Rotation paths and how fast each direction turns (degrees per step):
Each turn is a multiple of 5 degrees from 10 to 175, or 0.
Each row of a path follows its step; steps can be skipped.

step 0: [ -8  13   9  -3  18  25  10   7   2  -3   9 -14  13 -11   0  -2  -7  -2
  10   7 -12   0   2   1 -14   4  -4  21  -1   6   1   6   8  -3  15  -5
   4  -6   2  -3  -5  -9]
step 2: [ -1  20 -13  -8  -3   1 -11  12   5  -5  -9 -21 -13   9  -8  -2  -7 -23
  10  -2   4   1 -10   7  -7 -17  -9   3   3  -4  -9  -2   2  -6  -3 -11
  -1   4   6 -12   1   8]
step 3: [ -5 -17  -1  -8   4  11   1  -5   6 -15   0  16   7  13  15   9   1  -2
  -3  19 -13 -10   1   6 -13  -5 -17   9  -1   9  -8 -10   2  10  -8  -5
   9   3 -10   6  -1  10]
step 4: [-14  -2   1   4  -8   3  -9   3  14  -2  -8  -3  12  -6  -3   7 -13  -2
  16  -2 -15  11 -14 -11  -2  -2   1  -7   0  -5  13  13 -15   0   8   8
 -17   7   4   7  -3  22]
step 7: [-13 -10   5  -6   7  -3  18  12 -10   6 -15  -5   5   9   7  -3  -2   6
 -12 -16  -6  15   8 -12 -16 -22  -5  -3 -14   5  -1  -1 -10  -5   5   3
  -2  -4   3  10   0  -1]
step 8: [ -2  -6   6  21   5   6 -18  -1  -5  12   7 -10   4   2   4  -6   1   6
 -14  15  -1  -7 -11  -9   3   3   4   1   3   2   0  19  12   4  -4  21
   1 -17  -6  15   2  -4]
step 9: [ -9   0  -4  10  16 -19   8   8  -9  -4 -15   9  -9   0 -17  -3   7 -11
   6   8  -2  -2   9 -11   9  -7  14  -2 -10 -18  11   8   1  -5   0  -6
   3  -4   0 -15  -6  -9]
step 10: [  7   5  10   3 -11   5   3  -2   5   9   2   2 -11  -3   2 -12   9  11
   3   1   4   3   1  10   0 -19  -6  12 -20   3 -22   0   8   3   1 -10
  -7 -22 -10   4 -16  -6]
step 11: [ -4  -2   8  11  22   8   3   5 -10   1   5   5   4   7   1  -5   9   7
  13   4  16 -16   1 -11 -11   8 -10  -1  11 -12  -8   7 -13 -18   0  -3
 -16   8  -8   4   0   7]
[-1  0 -1  1  1  2  2 -1 -6  1 -3  5 -1 -3  0 -3  6  3 -1  0  8 -1  1  1
  6 -3  4  2 -1  4 -1  5  2 -4  5  1 -2 -1 -1 -1  0  2]
25
[-1  8 -1  2  1  1  0  3 -8  2  5  1  0  6  1  4  0 -2  3  1  1 -3 -3  1
 -1 -1  2 -2  2  1 -1  0  4  1 -6  2 -3  1  1  2  6 -2]
120
[ 0  1  3 -2 -4  0  1  5  3 -1 -1  3  0  2  1  4 -3 -1  4 -4  2  3 -2 -2
  6 -2 -4  1 -5 -2  0  3 -1 -8 -2  5  5 -2  1 -2  2 -2]
140
[ 0 -4  2 -4 -3 -2  2  2 -3 -2 -4 -4  0  2  5 -6 -1 -5  1  0 -2 -6 -3 -3
  0  1 -1 -5  2  5 -3  0  0 -1  0  5  0  3 -6 -1  0 -2]
80
[-1 -2  4  4  0 -3 -8 -2  5 -5  4  2 -1  1 -3 -5  1  4  4  0  1  0 -2  0
  1  1  3 -2  0  4 -2 -2 -2 -1 -1  0  0 -3 -2  2  7  2]
155

step 0: [ -5   7 -15   5   0   1   6 -20  14  11  -9 -24  -6  -8  14   2   3 -14
  12  -2   7  14   3  -3   2  -7  -3 -17  13   5   0   2  11   9   8   5
  14  12   5   0 -10 -15]
step 1: [ -6  -8 -14  11  -6  11 -11   3  20  -1  -7 -12   6 -10  17  -8   1   5
   1  16  -1   4   0   5 -17   5  -1  -8   9   1  24  -5   8   6  -4   3
  -1  10 -20   9  14  -9]
step 2: [ -4  -3 -11  15   1  -2  10  23   1  -7   6   7  11   3   7   3   1   4
  11  18   7   5   5 -10 -10   8  -2 -22 -14  10   2 -14   5  -7   6  -9
  11 -14 -17  -8   6 -11]
step 3: [ -7  12   2 -14   5  -7   0  15  -4  12   1  -4  13 -14 -16   2  19  -2
   8  -4   4   9  -1  -6 -10   9   6  -9   2  26  -1  -3  -4  12 -11 -14
  18  -9   0  -2   6 -13]
step 4: [ -1  12   6   7  25   1  -4   6  11  10   2  -3   6 -25  14   4  -7  -4
  14 -14  -5  -4  -4   8  -2  -1  17 -19   7   5  -4   6   6   5  -4 -17
   0   7  13   9   6  -1]
step 6: [ -3  12 -27   3  -8  -4   1  10  -1   6  21  -1   9   3  -2  -1  -4  -1
  -3   8 -10   2  -3  11 -12 -10 -11 -19   8   2   9   1   3   1   2   5
  18  24 -14 -11  -1  -6]
step 8: [  3  21 -10  -7  10   8  -4   5  10  24 -11   3  11   1   9  -3  -6  -2
  13  -5   3   9  -1  -5  -8   7   4   5   3  18  -7  -4  18  -3  -6  -2
  -2 -18 -18   5  18  -4]
step 10: [  5 -17 -11   6   4   0  -2  12   9   3 -12   8  10 -13 -14 -10   9   4
 -11   3  -8  -5  -4  10 -13   9   9 -15  15  -4   3   6  16   3  -5  -5
  15  13  10 -17  14  -1]
step 11: [  2   5 -19   4   8   0  -1  10   1   9   5  14  -8  -8  -5  20 -15  -6
   7   6   1 -11 -13  -1  -8  18   2 -16  14   1  -9 -14   5  -1   8   1
   3   9   3 -17  -9 -18]
[ 2 -1  3 -3  2  2 -2  4  3  5 -1  1  8  3 -1  2 -4 -1 -5 -2 -5  3 -4  4
 -3 -2 -2  2  1  1  4  5  1  0  0  0 -2  2 -6 -1  2  2]
160
[-3  3  1 -2 -5 -2  0 -1 -7  1  1 -4  4  3 -1 -2  2  0 -2 -5  4  4 -3  3
  0 -2 -3 -6  1 -1 -3  0 -1  2  1  4 -2 -2  0 -2 -1 -7]
120
[-5 -3 -1  2 -1 -1 -1  0 -1 -4 -1  2  1  2 -5  1  0  9 -2  2  2 -1 -1  1
 -3 -2  1  0 -1 -2  1 -1 -1 -8  4  0  5  6 -1 -1  4 -3]
85
[-1  2 -1 -1  3  2  1  1 -4  1 -2 -1  3 -1 -7 -2 -4  0  4 -3  4  1  1 -1
  3  2 -5 -1 -2 -1  8 -3  1 -4 -3 -2  0 -3  1  4 -1  4]
70

step 0: [ -2 -14   8   1  -4  -6   8  -6  -1   8   6  -4   8   8  15   2 -19 -15
 -13   8   0   6  11   7 -13  -3 -10 -17   9   1   6 -11 -13  12   8  17
  -4  12  -5   0 -12  -3]
step 1: [ -3  -5   8  10  -2   3   3  13   8  -2  -9  15  -7 -14  -1   9  -4  16
  12   2  -8 -21   1   0   4   1 -11   0 -17  -9  12   5  -2 -16   5  10
   9  -4   2  10  10  18]
step 2: [  8   0  11 -11  -9   4  17   1   9  -4   9 -15  10  -7  -3 -11  -6 -22
   2  -1  -7   7   5  -1 -12  10   3   5  10  -8  -2 -28  -6  -5  10 -12
   0   5   1   3  11  -7]
step 3: [  3  -8  11 -12  11   5   1   6   1  -2  -4   5 -23  -2  16  13 -15  -5
   3  -1  -1   2  -8  -7  20   2 -10  -7   3   0  22  12  -7  12  -9   0
   1 -10   9   7   0   7]
step 4: [ -7 -16  -4  -6  -8  10  23  -9  -4   6   6   2  10  -5   0 -13  11  -3
   3   2  18  -3  -6  -3  -4   8   8   4   5   9  -3  -2  -2 -19  16   0
   7  14   3  13  -3  20]
step 7: [  5 -10   3   4 -13  -2  13   2   4  -4  -2  10   7   2  30  -2   2   0
   7   6  -7  -4  -7  18  11   4  10  -9  -4  -5   3   3   9   9   3  -7
   8  17 -17   3  11 -11]
step 9: [ 13 -10   4  -4   1   0  -1  -2   0  -6  -1 -10  13   6  10   7   8 -17
   8   3  -4  -7   6   9  26  14  23   5  -5  -6   0   2   2  -4  13  -6
   4  -7  21  -9   0  -2]
step 10: [  2   5   6   9  -2   5  12 -23   7  -5   6  -4  -9 -11  -2  -2  -9  -6
   0 -14   8  -4  -2 -11   0 -11  -1   3   6  11   4  23  -3  23   4  -3
  -9  19 -10   9  -1   2]
step 11: [ -4 -14   0  -8   8  -6   0  12 -11   3  -4   1 -10  -4 -12   1   5   8
   4 -10   2   3 -18   3   7  18  21  -2 -22  -6  -5   2  16  -9  16  -6
 -12  -3  -3  -4  -3   5]
[-1  3 -4  3 -2  2  0 -1  3 -4 -1 -1 -3  1  5 -1 -4  0  1 -1  1 -5  5  4
 -1 -4  2 -5 -4 -6 -1 -6 -4 -1  0 -1  1 -2  1 -1  3  0]
55
[-4  4  2 -1  0 -1  3  1 -1 -3  1  3 -2 -1 -6 -1 -3 -2  0 -2 -5 -1 -2 -4
 -3  4  3  2 -4  0 -3 -5  4 -6 -2 -2  3 -2 -5 -2  0 -3]
115
[-1  1 -3  1  2 -2  1  2 -1  0  1 -4  1 -5 -1 -7 -2  1  3 -2  2  2  5 -3
 -2  6  2 -6  5  2  0 -1 -1  3  2  4  3  3  0 -5 -1  1]
175
[-1 -6  1 -1 -5 -1  0 -2 -2 -6 -1  0 -4  4  3 -1 -3 -3 -2 -1  1  2  5 -1
 -1 -2 -1  2  0  0  2  5  4 -1 -4  0  4  4 -3 -4 -4  6]
110

step 0: [ -9  10   4   3  -4 -18  20   7 -18 -10  12   1  12   8  14 -13  23 -11
   7  -5   5   2  -8   7  -1  -2   5  -6  12  -4 -10  -8  -5   1  -6  -6
  -9 -10  12  -7   3  -3]
step 2: [  8 -25 -12   4   5  -2   0   0  -1  -7 -18 -28   5  -8  -6  -4   1  -5
  -1  10  -3   2 -12   7  -2  -7   3 -11  -3 -11 -10   3  -6  -5  -3  -5
  -2   4  13 -12 -22  -6]
step 3: [  3  -1  -4  -7   2   6 -21  -2  26  10  -1  -8   2   1  -6   1 -13  11
 -13  -7   0 -11  -6   7 -13   1   8   9  -1  -3  -6  -4  -8   5  27   9
  -4  14  -1  11 -12  -6]
step 4: [ 13 -13  10   4 -13   1  -7  -7  -2   3  -1   9   7  14  -4   8   7  -2
  13   8  -5   3   3   3  -8   0  -4  24   2 -16 -12  21 -15   7  -1  19
   6  11   0  -4  -2  16]
step 5: [ -3  16   7  12  -4   9  -1  -1  18  -5  15  28  13  10  -6   2   7 -11
 -19  -1   0 -13  13  -5   6   3 -11   1   4  12   0   1  -3  14  -3  10
   1  -3  -9  -7  -1  -4]
step 8: [  4 -15  -5  -8 -15  -8  -1 -10   1 -10  -9 -19 -16 -15   4   7 -12  -3
  -7  -6   1  16  -5   5  12   9  -4  11  -4 -11   6   2  17 -15  14  -5
   7 -11   6   3   9   4]
step 9: [ 17  -2  -8   9  19   9  13 -11  14  -1   4 -12  -8  10   9  -1   1   3
 -13   3 -13  19  -1  10 -15 -20  -5   5 -15  -3  -2 -14   2  -4   8   2
   7   1   0   1  -7   7]
step 10: [  6   6   7  -6  14 -15  -3  -4  10  15  -3  -4  -6   5 -15  -2   5   0
   3   3   6   4   3  -9   9  -9 -14  21   1   3  13   6  -5  -1  12   6
 -19   8 -13  17   1  19]
step 11: [ 18   7   2   5  -2  10 -12   3 -24  10  -1  16  10   8  -6  -3   6   0
   7   8 -13   1   7 -11   1 -20   0  -3  -7  24   1  -7 -10   4 -11  10
  -5   2   7  -2   1  14]
[ 3  1 -2  4  1  0  1 -4 -5  1  4 -3  0  0  3  3  4  1  2  3  1  5 -3  2
  0  0  0 -7 -4  2 -6  2 -4  2 -3  4  2  2  2 -4 -1  0]
160
[-1 -8  2  0  2 -1 -4 -1 -1  0 -4 -2  3 -2  1 -2  0  4  2 -1  1  2  0  2
 -4  0 -5 -4  0  3 -3  1  4  3  5  1  4 -6 -3  2  2 -5]
65
[ 3  3 -4  4  1  7 -1  0  2  4  2  1 -1  2  0 -2 -3  3 -4 -2 -2 -2  1 -2
 -2  4  1 -2 -1  4  1 -8  2  3 -1  3  4  3  1  3  3 -3]
175
[-1 -3  5  4 -1  3 -4  0  5  1 -2  4  1 -2 -3  2  3  5  2 -5 -1 -5  2  0
  2  2  5 -3 -3  0 -1  3 -6  1 -2  0  3 -1 -2 -1  0  6]
45
[-5 -1  0  0  2  0 -2 -2  6  6  0  1 -2  6  4 -3 -1 -2  2  2 -6  5 -1  5
  4  0  5  3  1 -3  0  2  1  1  1  4  1 -3  1 -2  3 -1]
70

step 0: [-16  -4  -7  -8   3  -1  23   5   3  -6 -14   4   0   7 -19  -5  -4  16
 -13  -8   3   5   3  14   1  -5  21  -1  -9   6   4   4   8   6   0  -1
   3  -6   5   4 -32  16]
step 1: [ -3  -9  -8 -17   3 -12  -1   9  16   3 -16  -1   0  14   3  13  -7  18
  -9 -14   6 -11   3  -7 -12  -6 -13 -20  -2  18   7   6   6   0  -5  -8
   6   6  -6  16  12  14]
step 3: [ 11  -6 -24  11  12  13  10   2  -3   5  21   1  -3 -10 -11  -1 -14  -4
  -4  -7   4   8  -8 -16 -17 -11  17 -10  -3  19   0  -5  -1   2  -1 -12
   6  -2  -8  13   8  -6]
step 4: [ 13   7  -3   5  -8   3   7 -14   9  20   0  -7   2  -3 -10  -4  -9  15
  25   0   3   6  -5   9  -6 -17   5 -17  -3   2  17  17 -12 -10   3  10
   9 -15  10   0   7  -6]
step 5: [ 10  -5   1 -13   7   3   6   1  -4   9  -4   4   6   4 -22  -8  -8 -17
  -3  -2 -12  -3   8  14   0 -36  -5   1   3   5   3  -3  11   9  15  14
 -11  -6   8  13  -2  -9]
step 7: [ 11   0  -6 -11   8  -1  17   6   9  12   3  10  -8  14   3   3   3  18
  -3  17   2  -5   8   1   2  -1  -6   6  33  15   2 -10   9   6   3  12
   9   7   5 -11  20  -1]
step 8: [ 21  -8   2  -8  18   6   5  14  -6 -14   3  23 -23  -3 -15   9   3   1
  -2 -12   2  19  -7   0  -2   7   4  -1  -1   3  10  -7  -8   4  -5  16
  14  -5  10 -12  -4   0]
step 9: [  5   9  -4   4   2   7  -4  14 -13  13  -1  -2  -9   0  11   3  -7  13
  -2 -17  -1   3   4 -17  13 -13  13   6  10   9   7  20  -1   7  -4   8
  28   2   9  18  -5   5]
step 10: [ 10  -1   0 -20  -9 -11   5  -9  -9 -11  -3   5 -16  -4  -1  16  -9   0
   6  12  -5   7  -5  -2  21 -14 -18  -8  -2   4   3  19   2 -16   7   7
  14   1  -7  17  -2 -17]
[-4 -2 -3 -6  2  3  0 -4  0  0 -7 -1  1  1  3 -2  6  1  1  2 -3  0  4  0
 -3  1 -2 -5  3 -1 -2 -2  4  1  3  1 -1 -6 -2  2 -5 -1]
65
[-2 -2  0 -2 -3 -5  2 -2  0 -1  1  0  4 -5  3 -3 -7 -1  2 -1  5  2 -3 -5
  1  1  0 -4 -3  5  1  1  3  2  4 -1 -4 -3 -1  0 -1  4]
35

step 0: [-20   1   9  -2  12 -15  20  11  -1   8  10  -6  -7  -7   1  -5  -2 -19
  -1  18   5 -16  -6   2   5  -6  -4   3  -4  -4   3  -5  -1  -6  -4   4
   8   6   8   6  -7 -22]
step 1: [ -2  -2   6   5   6  -4   4 -24   5 -13   8   8   8  -3  15   5 -14  -6
  -4  -1  -3 -11  -7   6 -16   2 -10   2  15   0  -3  14  -3   2 -12  -1
   1  -5   4  19  14 -19]
step 2: [-18 -11   9  -9  -7  -8  -2  -5   2  -1  14  -3   5  -1  -1   0   2   2
 -10  -9 -12  -2 -22   2   0   4  12  -1  16 -23  -9  -5   0   8   5  -2
 -14 -14   0   8   3  16]
step 3: [  2  -3 -13   0 -10  -2 -10  13 -12   9  18  -7 -22  13   0  -9  -5  -2
  -1   6  -3 -13  -6   5 -15  -3  -8   4  11  -9  -9 -10   4  -3   4  23
  10 -10  -7   0   2   0]
step 5: [  4   7  17 -13  -2  -8  -3  -2  15  16  11  -8  -9   0 -11   5  -6  -8
  -3 -11  14  -1  -7  -1  -6   1  -2  15   6   1  -4  24   4 -14  -7 -13
  -4  -5  16  -3  -7   6]
step 7: [ -2   4  -1   4  -6 -13   2   1  20   9   5  -4  15  -7   8 -11 -16   3
  -3  -2   1 -11 -11   8  12   7  -7  -1  14  -7  16  -8   7   4 -11   6
   1  -2 -19  -1   2 -21]
step 8: [-13   6   2  16   1  -2   4 -14  19  -8  23  -6  -4  -4   4   0   4  -4
  -7  -2  -4  11  -3   5   8  10 -10  -1   1 -12  -6  18   0   0  14  23
  -5 -15   5   1  -1  -1]
step 10: [ -7  -8   5  -3   6  -4 -13  15  -6  -2   3  -4  -1  14  16  -1 -11 -15
   1  -2   6  -6   4   4  -9  -4   3   5  30  -1  12   5 -13  -6  18  -5
   4  -6   2  -1   0 -17]
step 11: [-19  12   4  -1 -13 -15  -3   4   5  -6   3   3   4  -9  -7   1  14 -10
 -14  -2  -3  -4  -1   2  -5  -9  -4  21   8  -8  -2   0  -5 -13  -8 -11
  13 -17   4  17 -11  -5]
[ 0 -1  1  0 -2  0  2  1 -4 -4 -3 -6  0 -1  1  0  1 -4 -6 -2  6  0 -3 -4
 -3 -4 -2  4 -1  7  4  0  1 -5  0 -2 -3  2  2 -2 -4 -2]
65
[-1 -1  1 -1  6  0 -4 -5 -2  3 -5  1 -3  1  1  7 -4  0  1  0 -2 -4 -4  0
 -1  5  4 -2  1  4  0  2 -1  0  1 -3  0  0  8  1 -3 -2]
85
[ 0 -3 -4  4  4 -1  3  1 -3  1 -2  2  0 -2  3 -6  1  0 -1 -3  6  1  2  2
  8  7  0  1  1 -2  0  4  3  2 -4  0  0 -2  3 -3 -2 -1]
40
[ 4  0 -2 -2 -6  3  0  0  4  2  2  2  1  2 -4  0 -4  5  0 -2  3  2 -4  4
 -1  6  0 -1 -2  1 -2 -1  1 -8  0  1 -2  5  1 -4 -3  0]
35
[-2 -5  2 -1  2 -3 -4 -1  0  2  2 -1 -2 -4 -4 -4  1 -2  3  0  1  6 -5  0
 -1  2 -1  4 -8  2 -4 -3  0  1  3  1  4 -2  1  2 -4  4]
120
[-4  4 -2  4  2  4 -1 -4  0 -2  3  6 -2  0  0  0  4  2 -1 -4  5 -7  2  0
 -5 -2 -3  1 -3  1  0 -5  2 -1 -2  2  5  2  3  0  0  2]
135
[-1 -3 -2  0  3 -2 -5  3 -4  0 -2  2  1 -3 -4  2  1  0  2  0 -2 -6  0  7
  0 -3  1  3  2 -1  2 -1  3 -1  4  3 -3  3 -6 -4 -4 -1]
100
